128 stands for zero in the data rows.
Every row has a hidden score. In each pair, how much higher is the second row's than the first's? 10 means about the same, 20 much higher and 0 much lower. The score is a weighted sum of the row's numbers plus the product of two more (or one squared), each taken from its middle value.
[161 122 120 115 154 139 124 119 114 105]
[174 141 107 128 172 152 156 103 156 145]: 9
[162 152 131 128 156 160 160 106 142 146]
[170 141 118 137 161 166 160  98 156 138]: 6
[113 187 126 172 127 173 185  78 184 184]
[162 161 113 144 136 183 155  89 165 157]: 11
[160 139 112 118 156 169 155 103 138 152]
[159 171 127 143 128 168 175  84 172 157]: 9
[158 149 118 122 152 174 157  98 150 136]
[124 186 136 181 125 177 185  71 185 179]: 6
[ 97  77 136 112  91  64  77 184  78  98]
[177 114 122 122 153 150 123 120 128 135]: 11
[128  83 132 102 119  87  86 173  90  87]
[107 200 120 176 121 169 176  69 195 177]: 13
[107 199 146 177 115 163 178  69 197 198]
[161 147 120 123 148 167 153  96 148 140]: 7
[ 77  78 130 119  97  51  66 190  71  84]
[141 167 120 149 131 173 170  79 170 154]: 14
[119 198 146 170 127 170 186  62 193 176]
[161 117 117 117 167 144 131 123 111 132]: 9
[ 66  82 134 119  80  49  60 198  72  88]
[136 188 127 167 126 167 186  76 176 176]: 7
[100 206 137 178 114 157 186  62 187 189]
[149 170 119 146 156 171 179  89 172 162]: 19
[110  88 131  94 128  84  89 167  83  95]
[ 83  77 139 106  76  64  67 198  76  89]: 13
[170 157 121 156 130 174 166  86 173 154]
[105  87 130  98 127  89  84 171  93  88]: 8
[135 191 132 159 133 167 178  75 193 161]
[ 76  75 127 117  79  56  65 192  85  81]: 7
[ 82  75 152 126  84  46  65 200  76  86]
[ 92  75 120 107  95  73  74 176  71  85]: 5
[161 150 111 134 156 166 158  97 154 131]
[173 139 126 113 157 150 148 111 131 124]: 9
[146 107 123 116 157 124 113 134 119  97]
[ 91  79 130 116 107  67  72 187  82  93]: 14
[138 166 118 142 135 164 170  88 176 147]
[160 125 135 100 159 152 135 116 133 132]: 8
[163 107 128  94 152 137 132 133 118 117]
[120  89 129 107 128 107  92 176  89  71]: 9
[155 177 135 168 122 169 172  78 186 157]
[105  84 124 101 127  97  85 179  87  85]: 8
[129 185 144 173 135 172 176  78 194 164]
[152 172 120 166 133 159 183  86 163 158]: 2
[171 162 123 137 148 163 156  90 165 159]
[133  97 124  85 154 120 103 149 106 100]: 8
[169 120 111  99 168 150 133 117 123 120]
[170 122 110  96 155 143 130 123 127 118]: 11
[145 103 118 118 141  90 103 150 104 118]
[151 166 129 146 127 168 162  84 165 142]: 12
[159 167 125 151 128 157 170  89 157 132]
[156 163 111 161 139 158 161  92 160 151]: 13
[149 102 126 106 138 126 101 150  98  97]
[140  98 130  94 150 115  98 155  94 100]: 10
[110  87 131 108 109  89  88 160  87  88]
[170 116 117 103 164 147 131 131 115 128]: 12
[124  90 122 100 149  98  98 162  96 104]
[135 104 126 107 139 114 101 147  99 109]: 13
[111 197 124 183 121 158 184  73 181 185]
[101 198 132 187 102 161 184  66 189 180]: 9
[159 102 133  95 141 112 102 155  95 109]
[136 197 134 185 115 169 179  79 186 189]: 13
[138 186 124 185 135 172 178  77 179 166]
[159 144 130 121 160 170 152 106 155 147]: 13
[107  88 133  97 123  72  79 182  80  88]
[120 193 137 175 119 167 185  76 191 188]: 13
[158 152 129 111 149 165 155 107 164 135]
[159 174 124 161 144 174 170  82 180 169]: 8
[158 110 110 102 153 152 129 118 110 123]
[159 132 129 114 172 160 140 121 132 120]: 9
[ 67  77 145  96  69  53  73 196  76  89]
[ 84  82 126 115 115  86  81 182  78  97]: 7
[ 82  75 149 114  71  52  67 195  69  82]
[161 102 122 111 156 132 121 132 115 105]: 5
[ 69  78 140  98 100  61  61 192  81  88]
[135  93 110  85 137 103 104 154  91 102]: 11
[142 114 119 107 147 142 123 122 129 113]
[109  87 128  99 136  85  85 174  93 101]: 7
[116 197 146 187 117 164 189  70 200 194]
[121 184 121 163 114 159 175  76 185 186]: 8
[ 99  79 136  97 115  68  76 172  85  77]
[ 57  79 132 118  75  53  65 195  73  85]: 12
[139 182 133 162 131 168 190  70 182 159]
[162 147 113 132 163 155 143 110 148 128]: 11
[ 82  78 141 116  76  55  73 197  59  85]
[114 192 128 176 127 176 175  83 192 180]: 17
[114 193 129 177 123 173 183  72 197 179]
[141 181 124 174 128 177 183  84 189 170]: 10
[138  97 136  97 154 122 104 143  95  97]
[135 180 144 166 131 180 179  80 197 186]: 18
[174 134 132 108 134 154 143 111 138 132]
[126  93 118  96 142 117 101 151  94 109]: 8
[146 111 120  95 149 136 126 131 109 108]
[136  98 122  99 140 117 119 133  95 108]: 5
[132 186 133 172 141 181 177  87 187 165]
[ 76  75 142 116  78  63  65 187  69  90]: 6
[125 193 147 185 118 171 187  74 189 192]
[ 95  86 133 106 119  67  84 180  88  89]: 4
[144 177 115 159 136 171 184  78 174 176]
[132 196 129 177 126 162 189  67 187 186]: 8
[174 154 110 142 148 174 171  97 164 146]
[145 179 122 163 132 171 185  71 176 164]: 7
[156  95 121  94 137 123 112 146 111 100]
[106 192 144 178 126 172 185  78 185 201]: 14
[100  81 138 108  82  72  66 184  83  94]
[144 113 128 101 152 137 115 143  99 122]: 9
[121 201 149 180 109 171 197  70 196 196]
[171 146 118 120 137 157 144  94 148 137]: 9
[134 114 132  95 159 145 126 138 117 114]
[100  84 131  99 125 101  88 170  89 109]: 7
[137 174 136 149 148 175 173  90 176 166]
[167 146 132 116 164 163 147 107 149 143]: 9
[ 66  70 151 120  80  54  66 196  77  98]
[158 162 139 148 138 157 153  96 164 149]: 13
[ 92  90 147 110 119  70  84 175  81  86]
[146 181 127 173 126 191 171  90 186 165]: 18
[ 60  77 135 118  74  59  67 192  77  94]
[166 155 126 141 143 156 168 100 161 149]: 10
[168 154 117 136 157 180 158  93 175 149]
[109  75 132 113 119  76  79 173  75  82]: 6
[148  99 113 103 142 114 100 147  90 101]
[139 117 125 118 157 144 117 123 123 109]: 10
[162 135 112 122 155 160 138 102 135 133]
[137 188 131 169 134 176 188  74 182 181]: 11
[ 96 204 130 192 105 164 191  73 209 200]
[ 79  77 144 108  83  50  71 192  78  83]: 7
[115 196 128 182 116 148 188  70 198 193]
[152 175 134 153 138 171 174  79 181 154]: 12
[162 117 119  98 167 145 131 131 122 125]
[137 174 125 149 122 171 173  88 173 144]: 12
[ 60  70 136 125  82  59  72 196  90  83]
[141 182 120 164 117 173 186  77 185 179]: 13
[149 169 118 137 129 175 173  84 180 162]
[112  74 122 109 129  86  77 170  85 105]: 1
[172 130 132  99 147 151 128 119 139 127]
[159 142 113 130 137 165 152 108 154 143]: 9
[138  97 129  99 149 123 105 159  98 103]
[114 201 133 202 125 167 180  65 195 199]: 13
[ 84  79 136 106  81  47  79 188  67  76]
[150 110 115  94 154 122 118 139 114 121]: 15
[130 189 128 172 127 175 182  76 185 177]
[166 170 139 151 149 182 184  92 158 150]: 9
[ 93  85 135 121 112  83  79 184  85  96]
[119  96 134  93 148 104  99 152  94  97]: 10
[144  93 119  85 134  98 102 142  99 118]
[101  83 127 102 102  71  74 173  75  80]: 9
[164 160 128 142 156 176 175  98 154 145]
[154 112 123 100 166 137 122 128 120 102]: 8
[ 92  78 121 110 102  73  83 181  70 102]
[151  97 110  96 152 113 104 152 111 100]: 7
[103 208 130 178 109 149 185  74 204 174]
[ 99  84 134  87 130  94  81 182  77  98]: 13
[161 137 119 117 152 162 140 105 138 136]
[151 104 124  97 135 124 120 137 119 105]: 9
[ 78  73 140 122  83  45  73 193  72  98]
[164 152 118 132 139 173 158  97 160 138]: 13
[ 73  68 134 116  61  48  71 196  72  77]
[133 183 123 173 134 179 184  89 187 165]: 14
[121 194 130 168 123 165 183  64 187 175]
[149 107 103  98 166 140 122 142 107 108]: 16
[153 150 106 139 144 165 160 103 140 142]
[110 193 125 180 124 161 186  78 186 176]: 9
[160 147 131 129 154 168 149  91 160 146]
[136  95 134  98 139 119 100 147 102 111]: 9
[ 92  76 129 123  88  58  74 184  71  72]
[117  93 121  98 123  87  93 160  81  96]: 13
[ 83  80 127 133  89  75  66 186  83  88]
[137 182 132 164 127 169 178  77 174 170]: 10
[150 180 130 155 116 174 172  77 190 177]
[ 62  79 150 106  67  49  65 194  67  80]: 4
[ 75  82 145 114  76  43  58 193  72  84]
[173 148 115 127 144 166 151 100 145 131]: 10
[132 197 152 180 125 161 185  69 189 185]
[158 174 116 145 136 172 167  93 178 161]: 10
